Every row has a hidden score. How much higher is the second row's score than the first row's in each pair? 7 means about the same, 15 much higher and 0 much lower.
[ 1.43  1.02 -0.35  0.4   0.64 -0.95  0.31 -0.02]
[-0.06 -0.08 -0.31  1.22  0.39 -1.52 -1.04 -0.04] 3
[ 0.34 -0.01 -0.52  0.73  1.01 -0.87  0.32  1.24]
[ 0.09  0.26 -0.6  -0.36  0.01 -0.71  0.27  1.57] 6
[ 0.35  0.53  0.19 -0.34  0.41 -0.62  0.18  1.19]
[ 0.97  0.21  0.39 -0.44 -0.37 -0.91  0.2   0.73] 8
[ 0.1   0.03  0.71 -0.48 -0.1  -0.55 -0.45  0.05]
[-0.27 -0.56  0.68 -0.71 -0.45 -0.25 -0.07 -0.19] 8
[ 0.35  0.77  1.36 -0.42 -0.76 -0.27 -0.57 -0.41]
[ 0.2   0.97  1.49  0.6   0.47  0.01  0.09 -0.34] 7
[ 0.42 -0.41 -0.01  0.25  0.19  0.03 -0.21 -0.31]
[ 1.23 -1.    0.15  0.12 -0.48 -0.82  0.48 -0.21] 12
[-0.36  0.15  0.92  0.94  0.95  0.03  0.91 -0.55]
[ 0.47 -1.25  0.29 -0.41 -0.02 -0.3   0.18 -0.39] 13
[ 0.22 -0.54  0.75  0.65 -0.04 -0.85 -0.64 -0.69]
[ 2.12 -0.14  0.73 -0.61 -0.68 -1.14  0.75 -0.23] 15
[ 1.14 -0.11 -0.22 -1.3   0.25 -0.49 -0.68 -0.37]
[ 0.27 -1.15  0.03  0.65  0.7  -1.1  -1.33 -0.47] 5
[ 0.08  0.17 -0.3   0.15  0.03  0.28 -0.66 -0.5 ]
[ 1.6   0.34 -0.34  0.57  0.39  1.01  1.17 -0.12] 15
[-1.08 -0.14 -0.45  0.3   0.57  0.36 -0.7  -0.62]
[ 0.26 -0.45 -0.22  0.11  0.   -0.69 -1.11 -0.53] 9
[-0.05 -0.48 -0.51 -1.03 -1.27 -1.19 -0.48 -0.65]
[ 0.57 -0.16 -0.27 -0.77  0.43 -0.2  -0.25 -0.36] 9
[ 0.24 -0.83  0.15  0.59 -0.05 -0.62 -1.56 -0.61]
[ 0.    0.14 -0.29 -0.31  0.23  0.45  0.3  -0.38] 10
[ 0.39 -0.22 -0.38 -0.4  -0.43 -0.97 -0.48 -0.44]
[ 2.63 -0.02  0.66  0.75  0.06 -0.72 -0.18 -0.36] 10
[ 1.26  0.39 -0.03  0.32  0.21 -1.25 -0.81 -0.38]
[ 0.85  0.48 -0.41  0.81  0.63 -0.86  0.28 -0.17] 9
[ 0.63  0.54 -0.26 -0.04 -0.05 -0.98  0.76  0.72]
[-1.28 -1.   -0.19 -0.81 -0.21 -0.79 -0.35  0.25] 4
[-0.42  0.52  0.67  0.58  0.91 -0.49 -1.1  -0.52]
[ 0.51 -2.08  0.07  0.02 -0.43 -0.92 -2.34 -0.05] 15
[ 0.3  -0.48  0.32  0.57 -0.4   0.05  0.46 -0.11]
[-0.96  0.16  0.33  0.35 -0.94 -0.61 -0.18 -0.48] 0
[-1.27  0.7  -0.13 -0.14 -0.11 -0.47 -0.15 -0.52]
[ 0.24  0.14  0.05  0.    0.69 -0.05  0.14 -0.53] 13
[ 0.38  0.41  0.65  0.48  0.27 -0.3   0.71  0.15]
[ 0.61  0.49  0.31  0.35  0.27 -0.84 -0.17 -0.19] 5
[ 0.42 -0.41  0.13 -0.32 -1.03  0.83  0.91 -0.3 ]
[ 0.68  0.27  0.3   0.86  0.42 -0.71 -0.51 -0.32] 1
[ 0.32 -1.27 -0.62  0.18  0.22 -0.76  0.27 -0.08]
[-0.35 -0.5   0.37  0.22  0.56 -1.05 -0.92 -0.3 ] 0
[-0.71  0.11  0.37  0.54  0.72 -0.64  0.   -0.18]
[ 0.24 -0.71 -0.12  0.17  0.61 -1.1  -0.93 -0.29] 10
[ 1.09  0.07 -0.08  0.36  0.55 -0.35  0.89 -0.16]
[ 0.88  0.09  0.73 -0.69 -0.92 -0.45  0.49  0.31] 5
[ 0.3  -0.21  1.04 -0.91 -0.7   0.09  0.45 -0.12]
[-1.17 -0.59  0.13  0.75 -0.22 -0.12  0.28 -0.56] 5
[ 1.13 -0.58  0.1  -0.04 -0.66 -0.66 -0.54 -0.38]
[-0.16  0.11 -0.01  0.06 -0.85 -0.53 -0.57 -0.54] 2
[-0.7   0.84  0.42 -0.34 -1.06  1.31  0.32 -0.53]
[ 1.46 -0.15  0.54  0.56  0.46 -0.44 -0.04 -0.26] 14
[ 0.57 -0.18  0.64 -0.27 -0.3  -0.53  0.38 -0.36]
[ 0.15 -0.42  0.17 -0.12 -0.19 -0.62  0.26 -0.54] 7
[ 0.78  0.11  0.22 -0.61  0.05 -0.61 -0.75 -0.44]
[-1.21 -0.35  0.22  0.59  0.82  1.88 -0.33 -0.57] 5
[-0.14  0.16  0.68 -0.57 -0.91 -0.56  0.14 -0.15]
[ 0.43  0.84  1.03 -0.52 -0.83 -0.5  -0.13 -0.15] 5
[ 0.71 -0.18  0.19 -0.17  0.8  -0.43 -0.87 -0.07]
[-1.19 -1.06  0.02 -1.79 -0.99 -0.68 -0.23 -0.12] 7
[-0.33  0.4   0.05 -1.08 -0.9  -1.07  0.05 -0.16]
[-0.09  0.02  0.39 -0.27  0.12 -0.3  -0.15 -0.29] 8
[-1.44 -0.52  0.87 -0.13 -0.8  -0.75 -0.9  -0.54]
[-0.16 -0.21  0.69  0.1  -0.73 -0.07 -0.47 -0.47] 11
[ 0.11  0.94  0.85 -0.1   0.19  1.05 -0.13 -0.43]
[ 0.89  0.81  0.27 -0.24  0.61 -0.49 -0.46 -0.28] 10
[-0.2   0.4   0.71  0.27  0.76 -0.34  0.74 -0.42]
[-0.26 -0.83  0.18  1.65  0.34 -0.28  1.54  0.29] 14
[ 0.43 -0.33 -0.26  0.35  0.34 -0.88 -0.73 -0.12]
[ 0.11 -0.36 -0.57 -0.46  0.65 -0.54  0.78 -0.26] 11
[ 0.58  0.34  0.26  0.31 -0.37 -0.72 -0.88 -0.42]
[ 0.11  0.51  0.17  0.56  0.13  1.64  1.06 -0.37] 11
[ 0.95  0.83  0.12 -0.06  0.32  0.33  0.25 -0.31]
[ 0.66 -0.39  0.35  1.25 -0.12 -1.16 -0.48 -0.59] 6
[ 0.17  0.58 -0.47 -0.5  -1.2  -0.83  0.05  0.31]
[-0.61  0.82  0.43  0.    0.01 -0.22  0.68  0.24] 4
[ 0.08  0.   -0.11 -0.31 -0.08 -0.75  0.08  0.31]
[ 0.02  0.53  0.41 -0.16  0.2  -0.32  1.43  0.21] 7
[ 0.45  0.56  1.    0.46 -0.67 -0.51  0.75 -0.27]
[-0.68 -2.62  0.41  1.18  1.34 -0.03  1.28 -0.26] 15
[ 1.07 -0.46  0.15 -0.49 -0.04 -0.39  0.41 -0.55]
[ 2.29 -0.64  0.14  0.13  0.09 -0.4  -0.13 -0.39] 9
[ 0.54 -0.09  0.21  0.28  0.37 -0.53  0.29 -0.21]
[ 0.69 -0.78 -0.46 -0.06 -0.45  0.32 -0.11 -0.17] 10
[-0.59 -0.08 -0.12 -0.26 -0.42  3.86  3.11 -0.38]
[ 0.42  0.76  0.45  0.12  0.18  1.95  0.35 -0.27] 0
[ 0.48  0.4   0.38  0.17  0.16  0.65 -0.3  -0.54]
[ 0.49  1.01 -0.53  0.02 -0.12  0.74 -0.28 -0.53] 7
[ 1.52  1.04  0.25  0.56  0.02  0.9   0.18 -0.39]
[ 0.4   1.46  0.52  0.86  0.8   0.98 -1.01 -0.68] 0
[ 0.11 -0.05 -0.1  -0.65 -1.29 -0.82  0.58 -0.27]
[-0.37  0.61  0.2   0.75  0.38 -2.26 -1.76 -0.24] 0
[-0.31 -0.67 -0.43 -0.47  0.57 -0.62 -0.85 -0.09]
[ 0.01 -0.57  0.05 -0.89 -0.24 -0.5  -1.62 -0.23] 4
[ 0.14  0.02 -0.05 -0.35 -0.11 -0.09 -0.27 -0.43]
[-1.62 -0.22  0.02  0.   -0.08  1.09 -1.5  -0.64] 0
[-0.21 -0.9   0.51 -0.31 -0.85  0.03 -0.86 -0.62]
[ 1.98  0.95 -0.36 -0.53  0.05 -0.99 -0.59 -0.08] 10
[-0.52 -0.96 -1.02  0.43  0.24 -1.64  0.47 -0.12]
[ 0.37  0.27 -1.21  0.11  0.84 -0.56  0.58 -0.19] 7
[ 0.11  0.15 -0.38 -0.18  0.64 -0.1   0.93 -0.33]
[ 0.26 -0.23  0.03 -0.19  0.29 -0.83 -1.27 -0.25] 2
[ 0.18  0.05 -0.23 -0.37 -0.82 -1.06 -0.5   0.19]
[ 1.33  0.68 -0.2  -0.4   0.13 -0.42  0.48  1.18] 12
[-0.59 -0.27 -1.63  0.01  0.02 -0.79  0.04  2.97]
[-0.13  0.39 -2.96 -0.3  -0.73 -0.76 -0.56  4.04] 10
[ 0.07 -0.07 -1.94  0.59  0.7  -0.15  0.18  2.6 ]
[ 0.39  0.54 -0.28 -0.86 -0.55 -1.04 -0.05  0.98] 0
[ 0.8   0.49  0.51  0.53  0.24 -0.55 -0.67 -0.04]
[ 1.01  0.54  0.3  -0.33 -0.28 -1.46 -0.47 -0.09] 8
[-0.06 -1.05 -0.28  0.82 -0.31 -1.29 -0.69 -0.62]
[-0.16 -1.01  0.41 -0.36  0.06 -0.87 -0.83 -0.55] 6
[ 1.26  1.61  0.35 -0.26  0.   -0.38  0.65 -0.03]
[ 0.66  0.56  0.5  -0.69  0.55 -0.49 -0.8  -0.5 ] 4
[ 0.19 -1.51 -0.39 -0.84 -1.35 -0.49 -0.23 -0.48]
[-0.39  0.78  0.29  0.54 -0.02  1.99  1.21 -0.34] 2
[ 0.14 -0.27  0.06  0.06  0.24 -0.62  0.02 -0.27]
[-0.06 -0.38  0.16  0.19 -0.14 -0.84  0.18 -0.34] 7
[ 0.89  1.37  0.85  0.26 -0.59 -0.82 -0.52 -0.38]
[-0.01  0.37  0.54  0.17  0.03 -0.45 -0.35 -0.33] 9
[ 0.64  0.55 -0.45 -0.01  0.77  0.45 -1.13 -0.49]
[ 0.21  0.05  0.82  0.22 -0.91  0.31  0.07 -0.44] 7
[ 0.74 -0.02  0.69  0.74  0.71  0.71  0.51 -0.19]
[ 0.22 -0.26  0.93  0.36  0.51  0.33  0.02 -0.31] 5
[ 0.26  1.06  1.95  0.85 -0.49 -0.26  0.57 -0.58]
[-0.03  0.62  1.02  1.75  0.25 -0.51  0.38 -0.35] 9
[ 0.83  0.01  0.11 -0.07  0.96  0.59  0.8  -0.1 ]
[ 0.09 -1.24 -0.09  1.11  0.34  1.18  2.54 -0.35] 12
[ 0.44  0.08 -0.15 -0.62  0.04 -0.54 -1.55 -0.53]
[ 0.68  0.23  0.05 -0.57 -0.12 -0.76  0.37  0.27] 12
[ 0.11  0.66 -0.12 -0.42  0.3  -0.44  0.51  0.43]
[ 0.25 -0.4  -0.39  0.29  0.35 -0.19  1.18  0.94] 13
[ 0.69  0.16 -0.44 -1.2  -0.98 -0.92  0.37  0.72]
[ 0.12 -0.1   0.39  0.51  0.65 -0.83 -0.24  0.32] 2
[-0.21 -0.48  0.9  -0.27  0.12 -0.26 -0.84 -0.55]
[-1.85 -0.62 -0.48  0.06  0.55  1.07 -0.8  -0.47] 7
[-0.08  0.54  0.   -0.56 -0.21  1.54  1.87 -0.03]
[-0.33  0.96  0.22  0.82  0.39  2.58  2.23 -0.05] 6
[-1.09 -0.25  0.38  1.18  0.51  2.58  2.09 -0.41]
[ 0.38 -0.57 -0.13  0.28  0.06  0.04 -0.3  -0.37] 7
[-0.86 -0.9  -0.66 -1.26 -1.04  1.08  0.3  -0.53]
[ 0.04  3.5  -0.21 -0.28 -0.47  3.98  3.33 -0.46] 3
[-1.06 -0.33 -0.3  -0.07  0.24  2.85  1.86 -0.42]
[ 0.25 -0.28 -0.28 -0.5  -0.25 -0.21 -0.17 -0.26] 5
[ 0.21 -0.54 -0.18  0.09  0.76 -0.15 -1.11 -0.85]
[ 1.01 -0.06 -0.04 -0.38 -0.66 -0.75 -0.52 -0.51] 9
[ 0.71 -0.08 -0.04  0.85  1.17 -1.07 -0.81 -0.31]
[ 1.   -0.35 -0.45 -1.16 -1.12 -0.69  0.32 -0.28] 12
[ 0.21 -0.01  0.04 -0.29 -0.69 -0.97  0.12 -0.35]
[ 0.36  0.26 -0.17  0.2   0.66 -0.45  0.73 -0.33] 9
[-0.13 -0.43 -0.73 -0.46  0.23 -1.27 -0.59  0.21]
[ 0.31  0.38  0.04 -0.31 -0.41 -0.92 -1.06  0.36] 3
[ 0.6  -0.12  0.32  0.15  0.12 -0.57 -1.29 -0.15]
[-1.38 -0.79  0.81  0.08  0.17  2.45  1.03 -0.51] 9
[-1.72  0.64  0.41  0.23 -0.17  0.25 -0.74 -0.69]
[-1.53 -0.22  0.33 -1.07 -0.09  0.59  0.23 -0.26] 14
[-4.97 -0.51  0.63  0.3   0.09  0.38 -0.24 -0.19]
[-3.16  0.5   1.39  0.38  0.42  1.96  0.76 -0.22] 10
[-2.42 -0.42  1.53 -0.27 -0.93  3.31  0.97 -0.57]
[-4.6  -0.3   1.63  0.44 -0.11  4.22  0.1  -0.55] 0
[-3.68  0.37  1.21  0.44 -0.13  3.57  0.27 -0.59]
[-1.29  0.93 -0.11  0.42 -0.4   3.57  3.12 -0.4 ] 15
